One turning vector, and how many ticks it has turned
The counts run from 0 to 179.
[131 161 152 126 115 104 116 117 129 112 101  94 146 124 112 114  74 111
  93 144 127 163 142  79 164 125 164 146 179 144 105 174 108 151 147 147]	93
[167 153 133  83 157  72 152 148 116 117 136 119 114 133 121 141 102 121
 131 138 103 112 154 106 186 107 111 143 179 148 136 134  65 165 116 137]	162
[140 190 153 113 133 105 149 117 139 115 121 126 125 145  83 118  78 109
 124 151  98 149 143 100 167 141 139 160 157 120 121 140  79 197 121 143]	171
[135 182 143 137 116 116  89 151 117 102 102  85 122 135  91 136  63 138
  96 153 128 147 128 106 171 109 154 138 122  82 159 120 100 151 165 134]	55
[167 156 163 103 156  97 154 162 118 117 133  98 131  90 121 140 138 129
 109 120 111 125 141 109 192 124 129 110 184 155 120 184 119 147 143 133]	85
[133 131 153  92 136 102 111 156 154 124 113 102 137 123  78 149 120  86
  87 136 116 127 143  92 156 106  85 110 179 170 108 166 118 124 135 122]	103
[138 160 139 113 136  82 119 114 117 113 115 103 121 124 119 129  54 107
 105 139 119 178 129 112 196 113 147 139 153 144 134 156  82 164 140 147]	52
[138 185 139 114 138 102 123 151 131 125 130 127 161 145  76 115 105 141
  99 145 101 117 130 137 179 157 168 128 171 112 108 175 140 176 137 116]	131
[173 152 144 114 117 159 117 171 118 104  59  99 113 145  60 133 136 135
 109 147 135 107 137  92 145 129 105 112 130 101 157 139 105 149 148 148]	178
[153 193 162 119 136 118 135 150 141 112 125 111 129 140  52 123 106 117
 114 146  91 125 136 110 160 152 129 147 142 108 133 133 115 194 139 117]	172
[127 150 102 103 121 128 148 119 122 121 127 104 128 109  85  93  69  95
  99 144  93 126 157 123 161 106 147  95 153 148 107 144  92 199 116 164]	34
[163 136 122  78 150  73 143 149 116 112 148 120 144 131 106 158 116 126
 109 145 100 132 156 111 197 101 110 138 185 145 113 145  94 143 117 137]	7
[151 141  98  92 149 116 101 174 139 118 111 122 135 123  64 141 101 125
  78 162 104 109 125 148 177 112  94  99 145 144 123 161 147 156 142 123]	145
[153 134 114  96 102 137 113 163  98 117  60 137 106 145  86 113 105 143
 104 137 131 101 130 113 162 104 100  99 148 125 142 138  90 160 142 165]	28
[137 174 149 126 128 110  97 158 111 103 117 101 146 111 104 128  91 163
 106 138 140 128 121 112 180 121 168 121 147 107 130 172 145 155 181 130]	91
[164 167 155 102 152 115 128 179 105 113 126  95 127  89 110 144 133 167
 111 130 141 104 133 126 193 124 130  98 158 126 128 185 127 148 171 127]	86
[134 177 137 100 133  95 123 127 123 126 114 142 154 147  92 102  91 121
 103 132 103 134 134 110 184 146 160 137 188 139  98 181 104 180 127 135]	130
[139 153 114 112 156 116 123 158 150 102 160  83 140 122  72 144 103 135
 102 156  82 102 188 138 165 105 119 129 145 103 133 106 137 168 138 119]	154
[173 148 130 107 155 119 167 164 115 111 151  85 125 106  93 173 131 113
 103 133 102 121 171 127 196 122 127 118 165 134 146 156 100 160 125 137]	44
[144 184 153 120 149  86 121 138 145 115 149 107 128 108  95 142  76 102
  99 145  96 156 126 120 195 128 141 138 142 135 137 149 109 174 143 118]	53
[167 143 127 104 108 153 132 144 118 108  51 104 112 145  78 124 121 113
 110 148 129 125 149  85 149 119  95 118 153 139 144 154  76 155 123 171]	179
[148 134 129  96 122 102 122 156 108 113 108 113 131 153 133 110 131 142
 122 128 111 106 203  72 155 103 142 130 209 130 119 134  83 133 126 155]	120
[135 126 140 109 108 110  73 184 132 106  81 107 123 123  94 125 105 149
  83 143 143 104 135  98 153  81  90  93 151 126 131 147 123 114 181 126]	105
[146 155 121  93 130  62 130 131 118 111 121 131 124 146 113 127  76 128
 117 139 116 147 127 103 191  92 128 154 182 145 117 146  76 157 132 141]	11
[139 149 154 121 120 109 115 134 153 108 106  84 153 128  88 142 117  85
  80 138 108 165 153  71 149 127 134 143 183 147 104 166 116 130 133 128]	98
[124 148 100 103 145 105 132 127 148 100 149  91 149 122  94 131  84 104
  96 158  77 129 195 119 156 102 130 136 171 130 116 108  98 171 120 133]	153
[164 132 123  98 138 102 135 141  78 106 101 101 111 123 135 153  87 122
 109 143 133 142 148 104 195  90 134 136 150 152 154 160  60 144 132 167]	47
[134 148  96 123 105 163 123 145  96 102 107  81 121 127  88 113  93 148
  94 151 116 111 176 113 162 103 154 101 140  97 145 118 100 170 153 164]	37
[136 147  93 105  99 138 111 167  99 114  96 125 114 121  77  99  91 151
  95 156 116  90 132 140 169  99 124  83 134 112 143 137 116 186 151 147]	32
[159 163 119  97 117  99 123 155  92 106  93 130 103 158 126 119  85 166
 123 146 137 117 132 102 188 104 131 145 143 106 144 131  68 161 153 156]	165
[125 147 137  86 123  91 100 162 155 119 139 117 135 100  86 116  88 120
  87 143 101 113 132 129 160  92  94  99 178 155 100 151 140 153 143 100]	108
[127 143 100 115 124 134 119 154 113  91 128  79 154 131  81 134 103 175
  89 162 116 107 180 120 159  96 135 114 168  86 127 112 136 135 153 136]	0
[158 148 113 129 125 155 135 164  89 110 128  68 130 113  93 155 125 144
 100 149 119 105 184 121 170 118 141 108 136  94 155 125 116 153 147 155]	41
[153 156 157 130  97 131  99 152 126 101  73  80 113 146  88 153 100 111
 100 147 123 130 151  69 141 109 113 144 127 103 159 121  84 137 155 139]	60
